Each row is where one point has got to under a steady rotation. How many steps took it there?
The counts run from 0 to 524.
[96, 104, 104, 101, 121, 111, 102, 75, 127, 121, 109, 95, 97, 94, 85, 117, 123, 111, 114, 110, 93, 104, 95, 92, 103, 111, 76, 96, 90, 106, 98, 120, 88, 82, 113, 106, 101, 106, 90, 107, 60, 93, 86, 75, 117, 98, 101, 97, 92, 112, 73, 73, 108, 101, 117, 95, 114, 77, 117, 87, 107, 103, 103, 84, 137, 133]	96
[70, 91, 102, 93, 118, 116, 100, 140, 88, 72, 104, 99, 107, 105, 100, 100, 96, 92, 109, 114, 93, 60, 98, 90, 111, 105, 96, 84, 102, 93, 124, 120, 79, 102, 92, 102, 111, 100, 117, 90, 88, 83, 107, 97, 85, 120, 98, 108, 79, 127, 110, 87, 81, 124, 115, 106, 117, 112, 78, 104, 78, 107, 87, 130, 89, 112]	363
[94, 90, 97, 95, 117, 121, 85, 113, 107, 72, 114, 108, 116, 83, 102, 108, 84, 144, 95, 129, 81, 71, 81, 88, 107, 82, 95, 88, 91, 97, 94, 130, 108, 81, 100, 95, 92, 96, 115, 95, 95, 98, 122, 91, 98, 106, 101, 121, 101, 112, 109, 91, 91, 104, 105, 89, 117, 114, 104, 90, 98, 97, 94, 137, 102, 97]	502
[110, 104, 115, 82, 118, 111, 106, 100, 102, 80, 115, 92, 92, 109, 107, 109, 67, 97, 107, 85, 116, 115, 71, 103, 106, 87, 109, 94, 90, 90, 124, 100, 90, 106, 90, 104, 86, 98, 118, 89, 97, 121, 84, 74, 110, 87, 86, 118, 87, 109, 90, 101, 127, 114, 62, 111, 110, 109, 120, 95, 85, 92, 92, 124, 84, 72]	467
[90, 120, 92, 98, 106, 124, 121, 90, 116, 121, 109, 87, 127, 83, 68, 108, 83, 105, 113, 122, 109, 89, 89, 83, 92, 82, 106, 107, 80, 86, 93, 97, 117, 81, 88, 113, 99, 90, 95, 110, 114, 116, 119, 80, 123, 75, 95, 85, 90, 92, 95, 74, 108, 94, 83, 87, 115, 116, 119, 79, 106, 110, 90, 108, 103, 76]	318
[99, 115, 80, 93, 130, 103, 95, 88, 105, 105, 114, 114, 135, 86, 82, 98, 87, 100, 108, 118, 71, 91, 76, 123, 109, 77, 135, 101, 86, 107, 114, 120, 106, 101, 99, 86, 89, 99, 93, 91, 106, 90, 85, 93, 115, 123, 89, 86, 86, 102, 106, 75, 110, 122, 132, 116, 100, 112, 107, 88, 114, 86, 98, 102, 107, 89]	137
[99, 115, 96, 111, 82, 73, 113, 76, 106, 115, 86, 106, 92, 80, 96, 92, 127, 106, 92, 110, 105, 112, 129, 104, 106, 103, 104, 102, 89, 111, 74, 90, 116, 88, 96, 101, 100, 124, 76, 109, 96, 90, 88, 108, 96, 102, 139, 108, 106, 79, 93, 108, 93, 69, 99, 84, 81, 70, 108, 109, 108, 85, 97, 81, 118, 104]	415
[105, 116, 94, 104, 74, 112, 112, 94, 94, 107, 78, 109, 108, 102, 79, 83, 91, 127, 104, 70, 104, 87, 125, 112, 94, 94, 86, 116, 109, 96, 75, 79, 118, 95, 110, 144, 116, 95, 101, 108, 104, 90, 121, 116, 93, 102, 114, 104, 111, 82, 115, 95, 80, 69, 87, 100, 97, 90, 126, 107, 98, 108, 85, 104, 113, 74]	20
[83, 115, 104, 101, 100, 88, 115, 80, 114, 92, 110, 80, 106, 111, 122, 85, 96, 70, 77, 96, 114, 118, 111, 118, 120, 91, 123, 90, 78, 100, 107, 85, 103, 91, 82, 93, 70, 94, 76, 72, 113, 114, 92, 93, 88, 86, 97, 85, 84, 96, 99, 89, 140, 109, 77, 113, 112, 81, 105, 111, 96, 73, 95, 100, 71, 102]	291
[101, 90, 98, 98, 94, 94, 93, 97, 119, 87, 93, 81, 117, 95, 76, 122, 99, 116, 71, 114, 107, 85, 99, 59, 108, 90, 78, 96, 92, 96, 95, 111, 114, 104, 90, 72, 103, 109, 64, 95, 119, 120, 95, 93, 98, 74, 97, 129, 101, 113, 109, 117, 110, 99, 73, 97, 98, 123, 117, 93, 108, 90, 102, 107, 88, 91]	477
[90, 101, 100, 110, 111, 138, 114, 94, 117, 99, 118, 112, 87, 97, 85, 114, 87, 126, 108, 119, 106, 105, 66, 99, 92, 107, 101, 100, 104, 99, 103, 133, 107, 77, 117, 102, 114, 89, 93, 112, 88, 99, 101, 92, 104, 92, 89, 76, 73, 97, 89, 85, 117, 119, 100, 91, 124, 104, 109, 79, 136, 107, 106, 107, 92, 111]	495
[75, 89, 105, 107, 108, 132, 110, 131, 75, 84, 102, 95, 115, 101, 94, 106, 78, 102, 119, 111, 105, 100, 103, 89, 109, 98, 96, 98, 107, 84, 115, 112, 76, 82, 93, 115, 112, 97, 108, 87, 94, 73, 101, 105, 83, 98, 86, 81, 73, 104, 104, 88, 67, 125, 107, 103, 118, 100, 85, 98, 102, 108, 91, 134, 97, 118]	360
[114, 85, 104, 98, 109, 141, 109, 93, 111, 93, 108, 105, 94, 88, 87, 101, 87, 135, 95, 113, 78, 99, 71, 84, 106, 97, 97, 99, 101, 82, 86, 142, 106, 75, 109, 102, 105, 80, 96, 90, 97, 87, 95, 106, 89, 92, 99, 100, 82, 85, 100, 96, 104, 120, 104, 103, 128, 102, 118, 72, 129, 84, 111, 117, 93, 126]	497
[83, 113, 111, 102, 117, 98, 82, 96, 108, 89, 94, 95, 114, 106, 100, 104, 110, 91, 108, 77, 94, 105, 104, 111, 119, 95, 94, 85, 101, 104, 94, 88, 66, 97, 105, 81, 96, 108, 82, 93, 82, 77, 71, 104, 101, 109, 106, 108, 84, 127, 81, 83, 100, 91, 105, 129, 111, 71, 91, 134, 105, 105, 88, 82, 130, 124]	261
[83, 99, 103, 100, 95, 66, 136, 98, 99, 129, 103, 82, 87, 86, 83, 110, 118, 92, 105, 94, 117, 88, 117, 83, 92, 115, 69, 89, 100, 94, 100, 101, 108, 102, 68, 110, 107, 124, 96, 123, 85, 96, 86, 80, 98, 75, 108, 86, 108, 93, 115, 84, 85, 86, 114, 90, 83, 116, 102, 97, 86, 100, 95, 104, 126, 89]	55
[84, 86, 96, 91, 119, 128, 87, 119, 102, 71, 121, 101, 115, 99, 99, 111, 75, 134, 97, 116, 89, 79, 80, 93, 106, 89, 101, 86, 98, 100, 96, 119, 87, 77, 106, 103, 104, 99, 118, 96, 94, 99, 120, 83, 112, 104, 102, 113, 94, 123, 100, 86, 99, 105, 91, 97, 123, 121, 98, 109, 100, 112, 88, 133, 107, 97]	503
[120, 107, 96, 90, 102, 106, 100, 99, 100, 73, 99, 115, 126, 96, 108, 98, 63, 112, 98, 100, 82, 107, 95, 129, 109, 71, 132, 111, 78, 109, 112, 86, 112, 95, 103, 106, 79, 103, 116, 76, 113, 111, 114, 94, 108, 111, 96, 102, 103, 96, 98, 101, 111, 108, 70, 106, 102, 103, 131, 116, 95, 92, 93, 111, 80, 62]	143
[108, 80, 126, 91, 103, 88, 98, 123, 90, 80, 79, 91, 99, 83, 88, 122, 102, 100, 119, 115, 100, 118, 93, 84, 115, 89, 90, 96, 90, 95, 102, 119, 74, 92, 80, 85, 106, 123, 105, 86, 88, 106, 69, 90, 101, 96, 103, 140, 98, 121, 93, 123, 93, 104, 89, 112, 89, 99, 105, 106, 90, 101, 107, 113, 115, 88]	77
[104, 88, 95, 104, 106, 86, 86, 106, 106, 83, 98, 91, 101, 120, 90, 128, 121, 93, 107, 73, 100, 92, 108, 82, 89, 109, 64, 88, 107, 100, 100, 86, 91, 103, 112, 98, 99, 120, 105, 115, 63, 123, 82, 82, 104, 89, 104, 122, 91, 125, 77, 119, 99, 92, 82, 106, 89, 95, 111, 120, 100, 129, 97, 77, 114, 95]	84
[106, 91, 116, 94, 116, 102, 113, 92, 95, 85, 88, 116, 93, 79, 96, 113, 113, 115, 126, 106, 97, 111, 89, 116, 113, 111, 96, 88, 99, 114, 109, 116, 91, 85, 100, 121, 113, 124, 114, 96, 72, 99, 77, 78, 122, 130, 110, 137, 116, 104, 81, 116, 87, 88, 108, 92, 92, 93, 117, 108, 88, 109, 93, 101, 131, 94]	241
[74, 95, 86, 110, 91, 107, 124, 107, 97, 105, 106, 113, 121, 106, 88, 109, 115, 113, 96, 99, 93, 73, 124, 83, 108, 112, 82, 102, 105, 123, 112, 109, 114, 93, 115, 90, 110, 107, 81, 123, 94, 83, 127, 93, 94, 100, 100, 69, 88, 103, 118, 63, 79, 123, 104, 106, 100, 98, 97, 118, 113, 114, 91, 101, 104, 116]	519
[85, 79, 75, 102, 113, 112, 80, 121, 91, 63, 119, 109, 122, 113, 97, 113, 70, 135, 102, 106, 92, 69, 102, 85, 93, 96, 87, 95, 107, 100, 105, 98, 103, 88, 116, 98, 90, 104, 117, 105, 79, 110, 131, 90, 102, 102, 98, 98, 87, 120, 95, 104, 92, 111, 78, 96, 109, 110, 100, 119, 121, 121, 92, 118, 83, 94]	507
[104, 123, 87, 101, 93, 128, 117, 102, 114, 114, 115, 106, 71, 94, 96, 82, 75, 105, 94, 100, 100, 73, 61, 110, 78, 100, 113, 96, 110, 87, 101, 114, 119, 109, 105, 130, 113, 89, 108, 123, 114, 107, 103, 101, 108, 104, 115, 71, 78, 87, 93, 80, 114, 92, 92, 93, 107, 113, 117, 77, 116, 104, 98, 98, 102, 89]	170
[59, 115, 97, 117, 87, 87, 119, 129, 101, 108, 110, 97, 79, 102, 93, 91, 104, 90, 94, 108, 140, 76, 112, 83, 104, 106, 81, 88, 118, 99, 94, 95, 97, 91, 77, 104, 118, 108, 74, 131, 117, 101, 109, 114, 80, 95, 117, 77, 74, 103, 112, 94, 99, 96, 84, 98, 108, 102, 90, 104, 100, 120, 93, 106, 77, 91]	191
[87, 115, 87, 110, 96, 83, 102, 79, 96, 106, 95, 98, 80, 100, 88, 102, 126, 96, 90, 99, 89, 105, 121, 109, 96, 108, 98, 78, 113, 102, 77, 83, 100, 92, 96, 101, 107, 127, 84, 119, 102, 100, 66, 98, 109, 115, 144, 95, 98, 98, 85, 124, 100, 72, 107, 98, 76, 88, 92, 123, 101, 101, 89, 67, 124, 98]	413
[105, 106, 114, 109, 94, 101, 125, 71, 118, 117, 94, 102, 102, 88, 99, 126, 132, 114, 113, 112, 110, 123, 111, 92, 106, 120, 76, 101, 81, 125, 97, 115, 100, 78, 112, 100, 102, 110, 80, 105, 79, 90, 91, 94, 106, 77, 99, 116, 98, 82, 88, 91, 97, 103, 86, 90, 109, 69, 121, 89, 102, 96, 100, 92, 117, 131]	94
[95, 76, 79, 108, 92, 86, 110, 108, 83, 93, 100, 103, 97, 94, 82, 104, 117, 103, 82, 106, 80, 73, 117, 85, 100, 112, 90, 71, 115, 107, 108, 131, 115, 105, 96, 94, 127, 130, 89, 114, 99, 93, 85, 96, 94, 122, 115, 95, 101, 101, 119, 121, 71, 107, 124, 97, 78, 118, 88, 107, 115, 110, 108, 102, 95, 109]	375
[73, 91, 93, 114, 106, 95, 101, 89, 103, 79, 99, 83, 101, 92, 103, 114, 115, 87, 107, 138, 113, 120, 122, 102, 121, 109, 102, 82, 83, 102, 83, 93, 83, 67, 90, 100, 86, 120, 75, 87, 72, 125, 90, 78, 110, 100, 120, 113, 95, 112, 67, 117, 112, 94, 87, 93, 95, 78, 89, 120, 110, 105, 100, 81, 111, 113]	253
[77, 125, 112, 97, 124, 96, 94, 91, 99, 103, 96, 110, 98, 96, 116, 77, 100, 94, 116, 97, 119, 129, 85, 139, 120, 96, 125, 92, 96, 91, 95, 77, 79, 89, 86, 120, 81, 95, 111, 100, 92, 83, 71, 108, 91, 116, 104, 104, 91, 89, 82, 99, 119, 85, 112, 105, 113, 70, 97, 100, 71, 83, 80, 90, 110, 103]	426
[94, 100, 100, 122, 67, 98, 126, 116, 107, 109, 98, 90, 77, 112, 97, 92, 105, 100, 81, 96, 122, 73, 123, 81, 111, 112, 70, 100, 114, 100, 95, 107, 112, 102, 89, 112, 120, 103, 85, 109, 112, 87, 110, 117, 68, 84, 110, 93, 89, 94, 126, 82, 101, 106, 81, 101, 97, 94, 104, 87, 103, 103, 107, 122, 84, 111]	193
[114, 99, 92, 99, 110, 68, 77, 102, 109, 93, 107, 85, 93, 91, 99, 78, 76, 94, 85, 109, 85, 97, 89, 93, 116, 84, 110, 88, 87, 84, 90, 99, 98, 114, 80, 79, 79, 122, 93, 88, 90, 92, 70, 114, 85, 92, 115, 96, 88, 116, 100, 95, 120, 90, 99, 123, 77, 91, 104, 88, 115, 60, 116, 101, 100, 95]	436
[106, 101, 103, 108, 104, 109, 105, 71, 127, 119, 106, 95, 104, 93, 99, 116, 134, 111, 103, 109, 96, 103, 101, 91, 115, 118, 70, 108, 82, 114, 98, 124, 103, 91, 114, 103, 101, 111, 88, 101, 61, 97, 95, 87, 106, 84, 93, 112, 96, 95, 87, 73, 99, 103, 106, 91, 104, 71, 119, 82, 108, 101, 111, 85, 125, 135]	95
[89, 89, 105, 115, 93, 103, 113, 82, 110, 75, 93, 77, 107, 90, 117, 106, 110, 94, 105, 127, 111, 122, 126, 106, 126, 105, 98, 76, 84, 103, 76, 95, 87, 73, 88, 94, 92, 118, 75, 73, 83, 105, 95, 88, 99, 101, 115, 118, 101, 103, 76, 109, 103, 88, 81, 100, 109, 66, 99, 118, 105, 95, 105, 94, 114, 120]	254
[125, 76, 101, 104, 108, 100, 86, 101, 105, 74, 95, 82, 96, 115, 88, 114, 79, 105, 86, 91, 95, 116, 85, 76, 100, 81, 98, 96, 102, 80, 99, 107, 106, 108, 102, 81, 92, 91, 93, 79, 110, 129, 75, 100, 91, 79, 92, 118, 81, 104, 93, 132, 122, 110, 70, 115, 105, 107, 116, 86, 125, 87, 107, 101, 69, 81]	472
[112, 87, 106, 85, 109, 85, 89, 117, 89, 77, 80, 65, 102, 75, 87, 109, 99, 94, 118, 127, 88, 89, 73, 65, 96, 90, 86, 95, 86, 92, 103, 123, 79, 113, 85, 79, 97, 126, 98, 93, 81, 104, 65, 97, 103, 93, 108, 116, 88, 117, 78, 112, 86, 103, 107, 94, 94, 105, 84, 83, 112, 85, 105, 108, 109, 103]	75
[112, 117, 117, 89, 101, 80, 95, 99, 109, 106, 87, 102, 127, 95, 80, 94, 102, 92, 90, 80, 88, 89, 79, 100, 113, 68, 105, 108, 81, 110, 118, 107, 98, 124, 103, 66, 88, 102, 80, 101, 126, 79, 71, 117, 84, 97, 89, 105, 96, 107, 127, 86, 113, 111, 99, 127, 96, 96, 115, 90, 95, 76, 99, 109, 87, 81]	300
[98, 101, 106, 105, 82, 95, 124, 102, 108, 97, 90, 77, 77, 98, 112, 103, 129, 82, 101, 86, 113, 80, 97, 88, 90, 134, 75, 80, 97, 123, 124, 119, 99, 133, 115, 103, 116, 128, 95, 114, 86, 99, 91, 83, 101, 103, 115, 106, 82, 94, 84, 100, 94, 105, 105, 82, 99, 82, 91, 103, 113, 97, 110, 93, 104, 131]	231
[87, 119, 96, 101, 110, 60, 125, 61, 125, 138, 114, 96, 99, 99, 86, 102, 122, 85, 92, 102, 127, 91, 96, 96, 111, 111, 90, 97, 86, 101, 111, 90, 126, 102, 85, 104, 85, 106, 80, 122, 99, 114, 90, 87, 101, 84, 92, 91, 100, 87, 113, 89, 137, 102, 104, 93, 95, 101, 114, 78, 96, 78, 101, 82, 84, 98]	453
[71, 101, 111, 127, 73, 99, 133, 119, 100, 107, 110, 102, 74, 105, 98, 103, 104, 94, 93, 104, 142, 89, 122, 85, 117, 120, 74, 101, 116, 101, 102, 97, 107, 93, 87, 110, 124, 104, 81, 110, 108, 99, 115, 118, 72, 87, 107, 88, 79, 91, 121, 96, 100, 105, 72, 107, 103, 95, 100, 100, 104, 123, 102, 117, 76, 101]	192
[90, 101, 95, 89, 135, 102, 81, 90, 115, 81, 118, 103, 102, 94, 124, 105, 101, 120, 106, 111, 101, 96, 61, 109, 104, 102, 108, 80, 83, 117, 108, 106, 83, 92, 110, 100, 85, 100, 118, 99, 81, 95, 91, 81, 113, 111, 123, 118, 97, 104, 69, 93, 112, 99, 100, 78, 122, 84, 92, 96, 85, 80, 85, 104, 109, 114]	104
